In the data rows, 500 means zero.
In the table below, every row is followed by its label. The labels come from one hidden rule.
[461, 556, 428, 581, 000, 167, 223, 697, 649, 547, 449, 600, 380, 687, 677, 582, 532, 541, 447, 480, 455, 514, 626, 519, 514, 658, 568, 404, 420, 417, 587, 498, 472, 732, 308] t
[399, 453, 591, 360, 664, 259, 520, 374, 434, 523, 538, 289, 491, 279, 425, 629, 450, 612, 466, 382, 430, 372, 546, 490, 552, 450, 503, 359, 447, 520, 347, 556, 599, 588, 362] i
[555, 039, 541, 614, 877, 029, 438, 935, 468, 631, 335, 906, 406, 646, 999, 643, 654, 453, 359, 636, 336, 561, 368, 660, 403, 712, 700, 546, 612, 483, 944, 416, 218, 644, 589] t
[556, 154, 592, 882, 999, 444, 430, 641, 243, 536, 545, 867, 355, 000, 999, 632, 769, 273, 451, 541, 563, 722, 283, 425, 239, 817, 522, 256, 719, 784, 999, 000, 499, 999, 324] t
[559, 389, 424, 314, 275, 254, 601, 340, 358, 422, 474, 470, 519, 300, 666, 479, 594, 472, 494, 575, 466, 487, 539, 556, 376, 679, 408, 252, 604, 538, 601, 568, 599, 517, 391] i
[524, 464, 503, 228, 398, 660, 520, 487, 524, 325, 226, 501, 466, 125, 314, 444, 438, 443, 567, 560, 283, 460, 492, 533, 602, 710, 442, 000, 198, 456, 497, 499, 565, 446, 156] t
[379, 277, 556, 693, 994, 731, 332, 510, 459, 534, 776, 186, 526, 941, 206, 888, 506, 569, 545, 334, 703, 559, 415, 582, 675, 524, 524, 424, 835, 627, 599, 389, 634, 366, 510] i
[488, 617, 526, 675, 665, 413, 515, 461, 792, 430, 505, 447, 468, 046, 715, 523, 419, 598, 523, 351, 309, 356, 551, 490, 523, 544, 455, 633, 472, 566, 650, 476, 674, 256, 445] t
[489, 581, 437, 390, 356, 720, 418, 518, 602, 551, 687, 302, 472, 663, 278, 419, 568, 513, 461, 381, 545, 593, 446, 511, 491, 562, 584, 638, 645, 589, 338, 629, 433, 574, 580] t
[627, 430, 504, 709, 881, 842, 608, 561, 284, 546, 479, 447, 495, 581, 770, 603, 460, 438, 435, 500, 727, 563, 498, 455, 420, 399, 420, 706, 486, 518, 621, 287, 619, 562, 630] u
[538, 712, 480, 281, 423, 838, 527, 370, 492, 399, 516, 324, 566, 613, 357, 382, 422, 545, 608, 505, 380, 510, 387, 485, 516, 397, 520, 786, 397, 733, 509, 633, 556, 330, 602] i
[421, 551, 364, 143, 418, 180, 538, 217, 764, 455, 411, 254, 456, 538, 000, 498, 346, 667, 637, 361, 743, 358, 592, 555, 784, 435, 421, 234, 095, 344, 047, 861, 736, 259, 208] i
[576, 433, 520, 307, 512, 464, 464, 496, 606, 297, 245, 199, 550, 601, 342, 389, 502, 414, 644, 322, 676, 500, 494, 503, 673, 614, 427, 268, 103, 385, 522, 592, 770, 515, 307] i
[519, 448, 474, 788, 163, 431, 379, 712, 480, 524, 510, 661, 573, 368, 494, 457, 609, 483, 403, 469, 497, 506, 590, 422, 426, 534, 594, 727, 596, 474, 602, 607, 365, 187, 557] u
[622, 698, 508, 474, 268, 854, 561, 539, 509, 424, 421, 597, 442, 440, 556, 398, 500, 441, 616, 509, 208, 462, 595, 449, 488, 536, 488, 175, 705, 413, 699, 458, 684, 536, 502] u
[629, 742, 722, 091, 329, 762, 693, 334, 368, 273, 513, 505, 549, 450, 443, 333, 340, 410, 515, 496, 000, 478, 550, 335, 504, 639, 410, 533, 345, 569, 460, 407, 510, 651, 395] u
[472, 174, 390, 200, 897, 278, 435, 687, 600, 573, 570, 492, 436, 761, 339, 574, 599, 503, 419, 470, 849, 573, 606, 600, 547, 601, 564, 516, 606, 455, 645, 450, 550, 444, 414] t
[447, 488, 390, 617, 237, 331, 476, 655, 615, 457, 252, 325, 490, 479, 473, 322, 458, 546, 434, 561, 411, 344, 554, 534, 561, 319, 513, 736, 626, 466, 228, 588, 325, 620, 609] t
[460, 449, 503, 299, 732, 418, 389, 416, 456, 536, 465, 543, 564, 366, 708, 559, 553, 443, 549, 445, 669, 384, 482, 599, 548, 542, 559, 281, 324, 504, 419, 428, 217, 305, 696] i
[437, 457, 622, 046, 000, 641, 413, 418, 609, 332, 531, 505, 423, 810, 196, 381, 270, 434, 463, 415, 388, 296, 685, 564, 436, 350, 528, 634, 011, 373, 429, 869, 451, 378, 718] t
[507, 512, 454, 678, 999, 561, 474, 617, 520, 546, 624, 515, 508, 093, 568, 624, 522, 464, 419, 517, 738, 489, 371, 552, 475, 791, 458, 229, 480, 642, 811, 428, 352, 233, 588] t
[418, 741, 608, 385, 548, 710, 539, 522, 442, 334, 818, 595, 550, 580, 571, 431, 459, 512, 557, 603, 279, 503, 383, 523, 468, 387, 526, 857, 669, 649, 196, 409, 459, 674, 686] i
[406, 291, 563, 440, 852, 284, 520, 522, 690, 587, 536, 000, 475, 940, 283, 600, 530, 504, 411, 237, 999, 583, 367, 582, 587, 450, 500, 458, 743, 669, 545, 618, 466, 100, 685] t
[576, 349, 439, 662, 102, 697, 318, 374, 255, 502, 601, 689, 332, 540, 677, 469, 591, 528, 359, 582, 518, 482, 458, 571, 409, 199, 671, 793, 795, 498, 582, 451, 271, 752, 561] t
[555, 738, 601, 482, 227, 666, 565, 456, 251, 478, 636, 794, 576, 612, 821, 415, 520, 456, 556, 507, 034, 588, 446, 373, 377, 353, 559, 723, 478, 372, 673, 390, 412, 745, 538] u
[408, 496, 349, 445, 429, 306, 313, 620, 908, 658, 490, 074, 478, 771, 114, 541, 481, 614, 610, 369, 608, 358, 629, 638, 698, 503, 560, 403, 302, 247, 147, 689, 497, 429, 477] t
[431, 316, 542, 361, 704, 045, 383, 773, 665, 503, 404, 250, 536, 526, 514, 535, 457, 507, 537, 372, 999, 383, 534, 485, 612, 676, 392, 345, 376, 400, 572, 567, 467, 174, 304] u
[527, 755, 623, 391, 183, 863, 513, 539, 666, 390, 512, 414, 644, 715, 383, 517, 373, 526, 513, 472, 339, 528, 635, 419, 688, 224, 426, 441, 339, 535, 288, 723, 735, 000, 626] u
[495, 474, 453, 522, 856, 720, 485, 745, 612, 507, 544, 361, 396, 674, 461, 484, 509, 476, 490, 549, 464, 611, 506, 676, 389, 410, 578, 463, 309, 540, 255, 420, 584, 647, 269] t
[488, 461, 440, 445, 569, 060, 468, 661, 590, 449, 424, 304, 438, 276, 382, 327, 506, 444, 565, 621, 672, 336, 654, 608, 510, 862, 530, 455, 265, 324, 577, 691, 579, 496, 375] t
[538, 686, 406, 075, 024, 554, 611, 443, 524, 401, 486, 497, 609, 612, 328, 469, 394, 534, 686, 516, 004, 405, 604, 481, 599, 316, 385, 391, 434, 351, 350, 800, 678, 346, 437] i
[506, 505, 448, 672, 236, 417, 418, 469, 631, 376, 631, 448, 511, 645, 180, 477, 436, 630, 491, 377, 609, 399, 484, 533, 585, 334, 449, 795, 527, 403, 473, 615, 531, 570, 504] i
[473, 478, 438, 565, 548, 693, 594, 719, 498, 556, 372, 481, 441, 299, 249, 459, 531, 506, 470, 472, 651, 536, 528, 500, 484, 417, 479, 400, 178, 576, 347, 421, 442, 849, 374] t
[581, 625, 530, 506, 102, 854, 612, 396, 487, 256, 633, 711, 665, 424, 502, 412, 358, 463, 612, 595, 002, 451, 598, 400, 477, 480, 415, 633, 580, 459, 251, 682, 603, 999, 540] u
[461, 401, 516, 570, 779, 207, 579, 635, 562, 452, 622, 194, 511, 920, 678, 511, 509, 519, 442, 598, 660, 503, 488, 436, 563, 539, 498, 444, 437, 549, 767, 296, 458, 286, 371] u
[457, 539, 533, 999, 690, 505, 554, 314, 268, 546, 677, 993, 454, 938, 999, 513, 564, 516, 330, 678, 117, 627, 436, 337, 299, 420, 685, 998, 979, 747, 826, 292, 181, 742, 768] u
[630, 725, 503, 368, 540, 397, 502, 607, 468, 477, 416, 418, 601, 348, 031, 267, 521, 513, 481, 437, 796, 401, 744, 602, 419, 732, 486, 272, 486, 274, 493, 838, 357, 553, 310] i
[636, 472, 581, 408, 250, 205, 477, 397, 631, 453, 383, 058, 477, 357, 287, 457, 425, 544, 561, 547, 214, 409, 559, 495, 587, 345, 440, 421, 449, 581, 238, 643, 480, 511, 485] i
[557, 545, 578, 461, 352, 301, 624, 455, 273, 518, 418, 540, 385, 080, 999, 351, 438, 441, 572, 678, 353, 551, 645, 386, 358, 627, 527, 344, 537, 453, 659, 358, 620, 615, 338] u
[379, 285, 423, 615, 513, 529, 266, 448, 552, 653, 504, 113, 517, 656, 566, 531, 569, 547, 449, 403, 506, 516, 306, 542, 488, 557, 499, 425, 195, 489, 439, 477, 479, 432, 553] i
[507, 480, 466, 636, 358, 337, 579, 296, 581, 536, 515, 708, 481, 821, 632, 589, 546, 538, 378, 560, 475, 542, 481, 457, 479, 615, 521, 404, 633, 620, 433, 422, 378, 791, 862] i
[606, 782, 639, 000, 551, 999, 560, 451, 330, 520, 600, 466, 744, 056, 775, 550, 536, 525, 470, 598, 273, 577, 433, 409, 419, 394, 433, 564, 570, 670, 559, 704, 643, 869, 534] u
[605, 316, 387, 969, 431, 483, 514, 489, 571, 604, 544, 858, 450, 438, 922, 544, 539, 526, 436, 527, 670, 572, 470, 511, 414, 487, 594, 558, 446, 519, 738, 462, 368, 493, 624] t
[503, 315, 446, 578, 453, 674, 555, 865, 438, 620, 476, 600, 451, 479, 459, 411, 537, 458, 346, 479, 755, 511, 532, 486, 436, 502, 515, 390, 102, 530, 471, 320, 573, 711, 710] t
[311, 293, 589, 457, 943, 606, 530, 182, 571, 400, 617, 625, 729, 439, 566, 689, 457, 564, 469, 245, 572, 559, 323, 480, 644, 330, 386, 764, 550, 735, 548, 318, 601, 227, 537] i
[485, 582, 392, 539, 053, 999, 614, 385, 683, 328, 688, 420, 490, 464, 402, 239, 409, 528, 497, 379, 413, 492, 525, 467, 619, 391, 509, 683, 565, 489, 172, 689, 391, 045, 615] i
[563, 464, 637, 562, 546, 939, 613, 614, 438, 523, 477, 441, 547, 434, 530, 663, 489, 472, 459, 628, 864, 566, 509, 524, 443, 693, 441, 502, 296, 594, 460, 566, 598, 646, 246] u
[469, 308, 490, 424, 999, 373, 522, 472, 546, 618, 700, 262, 560, 926, 816, 507, 482, 541, 494, 414, 761, 456, 300, 423, 678, 340, 394, 446, 580, 639, 463, 585, 656, 248, 710] u
[505, 581, 468, 503, 000, 632, 459, 535, 630, 487, 616, 796, 394, 504, 709, 358, 557, 532, 346, 752, 287, 474, 425, 431, 506, 497, 741, 908, 999, 517, 291, 443, 074, 788, 844] t
[435, 375, 610, 802, 774, 492, 419, 615, 633, 540, 383, 455, 581, 678, 255, 472, 439, 490, 489, 463, 381, 442, 624, 641, 491, 645, 470, 223, 526, 442, 424, 396, 607, 466, 301] i
[446, 625, 503, 388, 878, 382, 523, 454, 463, 522, 366, 182, 462, 421, 774, 595, 462, 448, 550, 397, 613, 458, 412, 545, 587, 449, 492, 533, 273, 505, 546, 375, 700, 362, 485] t
[542, 401, 490, 561, 548, 245, 609, 597, 328, 696, 530, 593, 437, 359, 811, 499, 596, 410, 443, 334, 480, 566, 491, 486, 525, 505, 520, 771, 724, 516, 778, 311, 510, 464, 538] t
[432, 348, 401, 473, 762, 369, 542, 472, 375, 669, 536, 409, 433, 379, 779, 669, 513, 428, 430, 526, 740, 620, 490, 532, 438, 492, 627, 311, 643, 505, 627, 384, 630, 764, 500] t
[341, 350, 598, 136, 551, 511, 543, 500, 559, 388, 320, 507, 508, 710, 427, 479, 562, 576, 555, 477, 963, 446, 502, 526, 551, 638, 424, 318, 241, 395, 508, 456, 780, 343, 322] i
[566, 550, 477, 262, 656, 000, 557, 457, 352, 459, 407, 719, 539, 279, 746, 274, 559, 390, 522, 654, 270, 505, 631, 530, 281, 768, 450, 334, 286, 580, 645, 431, 581, 670, 429] i
[406, 568, 421, 322, 164, 562, 388, 628, 769, 606, 726, 335, 465, 683, 000, 561, 378, 545, 482, 261, 796, 449, 572, 529, 608, 516, 545, 454, 758, 297, 169, 701, 429, 314, 502] t
[426, 777, 446, 470, 319, 755, 417, 480, 796, 455, 570, 324, 613, 641, 000, 373, 322, 652, 639, 335, 771, 395, 438, 410, 592, 369, 457, 689, 377, 308, 304, 705, 648, 358, 480] u
[491, 656, 607, 460, 778, 989, 642, 113, 509, 485, 769, 391, 638, 984, 874, 636, 426, 579, 421, 403, 401, 572, 351, 394, 570, 356, 453, 691, 635, 680, 305, 335, 761, 393, 714] i
[540, 626, 467, 491, 328, 205, 490, 867, 722, 622, 446, 447, 297, 303, 246, 467, 498, 577, 525, 393, 576, 354, 617, 647, 468, 501, 453, 418, 722, 249, 507, 675, 118, 468, 630] t
[615, 723, 480, 624, 000, 489, 525, 508, 311, 382, 338, 300, 451, 054, 167, 275, 398, 419, 696, 765, 358, 306, 674, 466, 433, 715, 393, 341, 000, 267, 116, 649, 511, 711, 241] t
[546, 543, 524, 617, 835, 258, 643, 353, 480, 575, 669, 623, 477, 999, 609, 392, 505, 617, 443, 589, 340, 556, 423, 429, 409, 186, 652, 929, 842, 504, 599, 617, 273, 769, 766] i
[426, 855, 668, 600, 824, 709, 469, 220, 529, 311, 631, 607, 579, 195, 998, 694, 619, 498, 519, 469, 564, 590, 395, 447, 559, 360, 399, 482, 635, 520, 434, 601, 788, 462, 393] i
[540, 660, 349, 385, 277, 342, 601, 613, 476, 352, 268, 399, 400, 025, 000, 440, 481, 409, 560, 561, 549, 372, 679, 560, 560, 583, 579, 348, 347, 384, 619, 674, 417, 494, 400] t
[492, 586, 639, 426, 156, 108, 496, 522, 511, 369, 440, 396, 432, 190, 402, 435, 487, 350, 598, 570, 325, 519, 578, 543, 528, 842, 475, 048, 304, 386, 502, 627, 776, 494, 252] t
[622, 308, 432, 517, 323, 382, 405, 636, 251, 544, 325, 508, 364, 143, 653, 451, 607, 419, 561, 604, 308, 468, 517, 561, 534, 774, 565, 576, 153, 350, 505, 544, 343, 931, 165] t
[493, 641, 489, 956, 472, 556, 530, 534, 242, 506, 780, 732, 509, 902, 746, 704, 497, 555, 260, 477, 349, 605, 327, 340, 317, 305, 622, 999, 752, 679, 719, 419, 455, 859, 758] u
[598, 502, 563, 702, 754, 397, 588, 544, 430, 386, 514, 447, 490, 555, 795, 527, 470, 509, 402, 414, 218, 625, 459, 455, 397, 345, 535, 441, 632, 613, 545, 497, 475, 747, 471] u
[498, 151, 519, 926, 405, 503, 557, 647, 262, 565, 694, 949, 484, 630, 587, 631, 660, 398, 336, 518, 599, 566, 334, 574, 344, 377, 564, 609, 999, 688, 878, 027, 344, 353, 687] t
[505, 772, 578, 174, 441, 644, 615, 112, 522, 387, 527, 232, 594, 548, 486, 452, 348, 609, 491, 500, 708, 461, 623, 588, 574, 550, 441, 251, 545, 417, 258, 703, 706, 410, 295] i
[498, 517, 349, 770, 333, 578, 379, 554, 534, 549, 501, 541, 341, 291, 418, 488, 496, 491, 526, 592, 757, 391, 601, 447, 512, 491, 533, 481, 464, 488, 420, 590, 320, 358, 512] t
Here are more rows. What is the label of each one?
[504, 547, 446, 377, 721, 500, 411, 523, 488, 660, 507, 532, 548, 231, 349, 519, 475, 482, 473, 438, 687, 536, 399, 540, 563, 548, 449, 483, 577, 639, 579, 556, 697, 304, 542] >> i
[545, 377, 537, 388, 681, 512, 609, 357, 153, 477, 514, 856, 522, 050, 993, 399, 532, 462, 470, 624, 332, 757, 329, 438, 334, 693, 486, 502, 706, 525, 603, 186, 519, 564, 409] >> i
[624, 468, 541, 762, 823, 610, 472, 582, 171, 691, 616, 628, 462, 652, 613, 604, 583, 599, 435, 414, 502, 525, 328, 440, 412, 655, 563, 416, 751, 542, 401, 487, 574, 273, 603] >> u
[361, 547, 454, 376, 757, 448, 368, 372, 603, 448, 267, 396, 530, 547, 191, 355, 442, 564, 589, 286, 507, 482, 616, 601, 647, 345, 375, 278, 399, 555, 502, 484, 554, 331, 252] >> i
[483, 303, 422, 361, 258, 136, 535, 485, 498, 442, 364, 194, 553, 212, 097, 484, 461, 496, 474, 464, 707, 404, 552, 571, 509, 632, 314, 316, 274, 495, 423, 642, 609, 674, 417] >> i
[460, 248, 347, 817, 336, 413, 379, 821, 475, 551, 457, 306, 418, 999, 320, 734, 548, 504, 348, 580, 826, 545, 305, 680, 571, 513, 443, 552, 829, 405, 523, 587, 373, 153, 568] >> t
[482, 361, 563, 634, 999, 675, 539, 193, 367, 539, 456, 539, 566, 536, 473, 873, 598, 489, 518, 408, 503, 615, 584, 424, 468, 354, 483, 404, 408, 600, 745, 391, 631, 253, 602] >> i
[430, 999, 502, 000, 000, 375, 724, 544, 866, 247, 542, 476, 620, 840, 000, 334, 292, 508, 789, 511, 383, 336, 653, 398, 677, 442, 340, 686, 341, 467, 000, 887, 673, 527, 393] >> u
[569, 575, 588, 220, 294, 864, 767, 143, 255, 329, 543, 489, 661, 657, 826, 524, 508, 444, 653, 315, 354, 534, 471, 459, 640, 458, 380, 424, 255, 475, 186, 336, 761, 603, 520] >> i
[516, 416, 598, 554, 683, 348, 624, 522, 416, 583, 459, 823, 545, 252, 772, 484, 480, 532, 480, 683, 770, 718, 269, 421, 394, 402, 512, 469, 657, 551, 514, 362, 562, 411, 568] >> u
[456, 185, 412, 558, 836, 635, 426, 385, 574, 485, 454, 507, 380, 359, 183, 517, 588, 422, 420, 413, 510, 515, 595, 502, 547, 589, 409, 384, 083, 410, 569, 543, 642, 310, 244] >> t
[334, 334, 307, 541, 506, 181, 422, 690, 689, 549, 444, 327, 398, 837, 329, 612, 630, 622, 398, 403, 741, 527, 396, 622, 401, 401, 553, 408, 672, 507, 669, 450, 227, 306, 572] >> t
[458, 518, 593, 188, 152, 999, 484, 114, 428, 451, 674, 430, 542, 634, 232, 507, 442, 591, 601, 490, 627, 541, 515, 468, 658, 414, 360, 550, 657, 571, 530, 272, 770, 000, 431] >> i
[473, 454, 528, 399, 594, 535, 487, 552, 600, 587, 388, 206, 405, 561, 583, 387, 469, 541, 531, 450, 597, 519, 614, 637, 642, 452, 467, 549, 776, 518, 381, 565, 524, 562, 518] >> t
[533, 605, 564, 581, 667, 715, 608, 002, 367, 573, 566, 404, 685, 811, 999, 593, 551, 517, 537, 505, 352, 594, 406, 434, 446, 536, 517, 771, 676, 621, 468, 173, 713, 315, 666] >> i
[539, 429, 526, 540, 570, 757, 439, 751, 469, 457, 306, 344, 481, 371, 461, 593, 579, 445, 600, 626, 684, 468, 389, 410, 493, 427, 452, 491, 468, 441, 500, 403, 539, 548, 480] >> u
[585, 566, 479, 850, 366, 154, 708, 506, 418, 550, 472, 896, 524, 572, 776, 377, 632, 307, 366, 632, 588, 538, 282, 534, 372, 362, 611, 642, 662, 570, 536, 354, 458, 717, 417] >> i
[526, 644, 400, 224, 000, 427, 473, 628, 534, 604, 352, 368, 495, 650, 254, 187, 368, 592, 606, 567, 249, 257, 713, 433, 538, 601, 572, 436, 471, 371, 369, 901, 454, 755, 455] >> u
[597, 607, 611, 587, 700, 682, 700, 237, 417, 351, 580, 548, 574, 591, 775, 472, 559, 504, 470, 492, 105, 535, 429, 462, 429, 383, 477, 443, 544, 609, 533, 464, 465, 653, 499] >> i
[452, 289, 530, 683, 638, 328, 444, 630, 395, 578, 363, 206, 349, 282, 460, 585, 544, 379, 518, 507, 758, 584, 541, 607, 445, 569, 453, 429, 659, 519, 614, 226, 366, 545, 559] >> t
[657, 615, 639, 604, 653, 520, 428, 325, 385, 472, 552, 507, 540, 329, 592, 586, 600, 389, 463, 637, 421, 693, 448, 460, 492, 654, 543, 534, 271, 590, 605, 413, 530, 684, 552] >> i
[649, 607, 637, 463, 130, 357, 556, 522, 586, 388, 197, 620, 534, 225, 536, 424, 474, 432, 653, 558, 630, 488, 604, 451, 549, 619, 528, 321, 164, 380, 375, 644, 682, 439, 251] >> u
[392, 293, 428, 862, 467, 398, 487, 507, 475, 584, 471, 610, 496, 776, 689, 482, 585, 475, 430, 411, 636, 665, 324, 420, 390, 322, 651, 627, 827, 597, 942, 495, 453, 951, 864] >> u
[470, 349, 526, 642, 539, 657, 488, 324, 495, 464, 640, 558, 499, 898, 590, 536, 491, 494, 398, 537, 542, 547, 449, 488, 503, 423, 541, 445, 701, 680, 635, 608, 662, 784, 511] >> i
[426, 458, 297, 999, 339, 610, 345, 586, 623, 612, 521, 450, 495, 509, 507, 378, 535, 555, 418, 361, 691, 625, 467, 586, 468, 270, 527, 815, 816, 420, 462, 421, 209, 372, 747] >> t
[701, 394, 336, 506, 182, 364, 543, 778, 400, 399, 442, 880, 361, 091, 883, 348, 448, 367, 405, 707, 299, 533, 593, 588, 483, 564, 527, 598, 491, 438, 703, 317, 397, 999, 289] >> t
[563, 796, 392, 628, 000, 312, 457, 580, 523, 345, 408, 504, 529, 488, 496, 251, 549, 491, 392, 643, 162, 378, 639, 441, 446, 413, 553, 656, 601, 339, 208, 474, 473, 901, 712] >> u
[609, 241, 475, 494, 253, 431, 321, 587, 621, 620, 525, 575, 474, 192, 677, 464, 457, 476, 562, 643, 779, 429, 575, 622, 442, 577, 519, 704, 566, 396, 742, 478, 511, 690, 480] >> t
[549, 736, 637, 267, 988, 567, 529, 415, 374, 465, 469, 723, 546, 214, 638, 485, 533, 327, 570, 391, 324, 521, 605, 497, 444, 595, 406, 317, 244, 491, 486, 174, 818, 598, 279] >> i
[388, 277, 520, 587, 919, 284, 377, 565, 771, 624, 714, 628, 462, 824, 296, 690, 478, 595, 526, 226, 751, 555, 396, 585, 637, 560, 452, 298, 445, 587, 380, 481, 741, 000, 445] >> t
[519, 808, 484, 000, 295, 651, 613, 395, 304, 325, 456, 577, 543, 407, 877, 413, 483, 456, 511, 630, 210, 484, 628, 292, 478, 497, 414, 369, 076, 419, 472, 510, 648, 666, 294] >> u
[521, 314, 491, 596, 687, 411, 407, 655, 305, 534, 451, 544, 524, 357, 777, 434, 578, 519, 388, 407, 295, 591, 371, 448, 406, 478, 567, 448, 583, 526, 609, 302, 291, 784, 568] >> u
[454, 411, 515, 579, 400, 612, 431, 685, 462, 730, 439, 694, 406, 558, 525, 596, 604, 468, 393, 603, 659, 544, 350, 503, 349, 677, 562, 386, 802, 511, 710, 306, 329, 729, 467] >> t
[505, 300, 540, 184, 829, 790, 414, 352, 749, 514, 329, 330, 535, 653, 152, 448, 454, 504, 552, 539, 859, 509, 653, 487, 581, 352, 416, 486, 816, 503, 329, 492, 581, 366, 557] >> i
[401, 326, 474, 540, 968, 455, 395, 644, 390, 681, 537, 681, 514, 652, 950, 764, 549, 441, 436, 569, 854, 597, 464, 413, 411, 428, 508, 433, 679, 658, 577, 223, 401, 594, 629] >> u
Which column or columns does the hidden rule look at? Columns are counted from 0, in order:
7 12 23
